In the rows, 128 means zero.
Each named turn below is shown by a few rows before and after it. Which turns, in which order, take the first row of each later pair to the second? The first pair is answered.
nubo:
[135 124  85 143 102 119 129 114] |-> [132 136 115 145 102 110 166 115]
[126 145 148 137 134  97 182 129] |-> [ 99 122 156  91 122 161 150 119]
[144  99 111 147 154 120  56 156] |-> [153 129 150 171 163  71 129 159]
subap:
[120 137  76 137 103 129 144  77] |-> [ 94 118 179  93 132 156 143 114]
[120 148 170 112 139 137 154 141] |-> [145 141 130 141 157  97 116 158]
[133 120 103 129  97 121 120 113] |-> [118 115 147 106 104 140 131 120]
notom:
[107 114 116 126 144 157 106 131] |-> [103 117 146 124 151 154 121 139]
[128 114 160 122 123 135 147 104] |-> [140 120 157 139 132 108 150 111]
[113 132 157 118 128 140 153 135] |-> [130 138 143 141 136 108 154 143]
Now pairs of rows:
Each pair is two turns apart.
[120 133 165 120 117 117 131 128] |-> [120 124 165 118 122 119 113 136] | nubo notom
[111 133 151 115 113 149 153 114] |-> [110 120 156 106 124 156 126 126] | nubo notom
[140 150 137 137 129 112 135 141] |-> [139 153 114 138 116 120 131 127] | subap notom
[ 96 131 145  83 102 174 160 120] |-> [134 112 145 126 166  98 101 188] | subap nubo
[133 104  76 148 126  86 103 141] |-> [ 98  94 177  97 134 130 128 157] | subap subap
[106 121 144  86 119 156 137 128] |-> [133 129  74 122 112 123 120 115] | subap subap
[144 138 144 134 136 104 127 159] |-> [143 147 147 135 126 107 148 148] | notom nubo
[123 139 125 154 106 118 172 102] |-> [139 121 133 168 144  88 126 146] | subap subap
[118 125 114 141  94 166 145 112] |-> [109 114 155 125 113 172 135 137] | nubo subap
[ 97 117 158 115 143 153  94 142] |-> [108 118 158 129 155 130  92 154] | notom nubo
[127 128  64 131 107 121 106 144] |-> [101 142 156 102 107 137 174 147] | subap notom
[148 135  60 130  95 125 107 107] |-> [137 108 154 100 149 127  74 170] | subap subap
[143  98 184 107  98 147 131 147] |-> [146  94 184 110 107 140 122 155] | notom nubo
[133 135  83 143 109 121 134  98] |-> [115 137 121 119 103 148 160  92] | nubo nubo
[114 122 163 112 141 133 151 154] |-> [141 124  90 146 138 102 122 149] | notom notom
[123 126 101 137 156 116  71 155] |-> [133 140 104 157 159  87 100 155] | notom nubo
[122 110 112 128 129 145  99 147] |-> [128 116  96 135 127 137 102 142] | notom subap
[109 166 164 131 103 133 193  90] |-> [108 107 162 102 148 159  55 147] | nubo subap
[159 135  84 156 105 120 144 123] |-> [155 136  86 148  95 132 149 116] | notom nubo
[107 132 157 143 118 170 146  95] |-> [133 128 165 175 156 113 130 137] | notom subap
[126 110 156 136 128 119 142 133] |-> [131 100 125 136 127 128 105 133] | nubo nubo
[121 129 100 157  71 147 131 128] |-> [118 128 173 152 106 127 145 169] | subap notom
[156 134 137 154 149  80  80 163] |-> [163 147 120 168 136  67 104 149] | nubo notom
[125 134  89 123 107 159 108 100] |-> [118 131 184 112 143 139 136 143] | subap notom
[138 152 118 121 115 102 153 125] |-> [128 143 105 105 103 131 137 112] | notom notom
[131 139 167 121 147 132 153 142] |-> [130 128 165 118 154 135 128 153] | nubo notom
[167 112 157 155 164 112 106 149] |-> [145 103 180 124 155 154 105 142] | nubo nubo
[129 121 118 145 107 112 139 113] |-> [115 110 156 122 114 133 129 127] | notom subap
[150 135 140 145 144 110 116 144] |-> [133 143 160 123 125 140 149 124] | subap subap
[128 140  91 138 102 113 177 101] |-> [115 132  90 119  93 144 160  91] | notom nubo
[140 157 116 147 121 142 165  83] |-> [160 134 127 164 169 102 107 137] | subap subap
[160 124 111 155 152  78 100 164] |-> [124 151 105 119  83 151 174  89] | subap nubo
[109 125 124 106 123 155 115 129] |-> [115 120 139 111 140 141 108 148] | subap notom
[140 145  81 154  89 126 139  87] |-> [128 152 116 139  85 138 171  83] | nubo notom
[128 146 112 121  89 154 176  75] |-> [113 106 184  84 136 174 113 133] | nubo subap
[137  97 130 105 140 107 117 151] |-> [135  99 147 102 139 107 133 149] | nubo nubo
[147 134 105 151 122 122 134 162] |-> [126 128 116 120 109 168 127 149] | notom notom
[136 102  64 118 134 128 101 148] |-> [147 109  68 134 141 104 116 155] | notom nubo
[108 111 210  93 142 153 126 165] |-> [149 144 172 159 148  68 174 162] | subap nubo
[130 109  97 151 117 144  98 140] |-> [123 136 137 153 106 133 173 125] | nubo subap
[160 146 135 124  95 161 123  97] |-> [177 133 124 142 123 131  86 127] | subap subap
[143 118 122 131 138 131 110 134] |-> [147 124 112 137 133 123 120 129] | nubo notom
[143 142  84  98 108 157 168 117] |-> [145 120 153  89 162 136 135 177] | notom subap
[118 120 110 129 101 161 133 116] |-> [121 109 107 130 109 160 109 127] | notom nubo
[106 110 100 132 117 180 101 118] |-> [113 125 181 144 152 131 156 153] | notom notom
[129 138 135 139 138 104 113 126] |-> [116 140 154 127 130 123 132 117] | subap subap
[105 141 129 106  80 169 169 106] |-> [134 124 178 135 152  94 133 183] | notom subap
[124 129 152 141 158  99 155 133] |-> [131 128  83 150 137 110 131 107] | subap notom
[134 141 132 135 115 145 152 100] |-> [134 114 147 123 144 146 100 135] | subap nubo
[122 152 169  93 102 169 165 100] |-> [163 121 139 134 164 101  71 167] | subap notom
[139 133 103 142 106 137 133  99] |-> [143 112 137 140 145 118  96 143] | subap subap
[145 131 105 146 144  76 122 125] |-> [109 133 118 102 105 149 145  85] | subap nubo
[132 130 173  91 157 130 103 139] |-> [155 134 144 121 168  93  99 146] | nubo nubo
[116 127 111 110 117 131 138 121] |-> [121 131 129 116 127 113 151 131] | notom notom
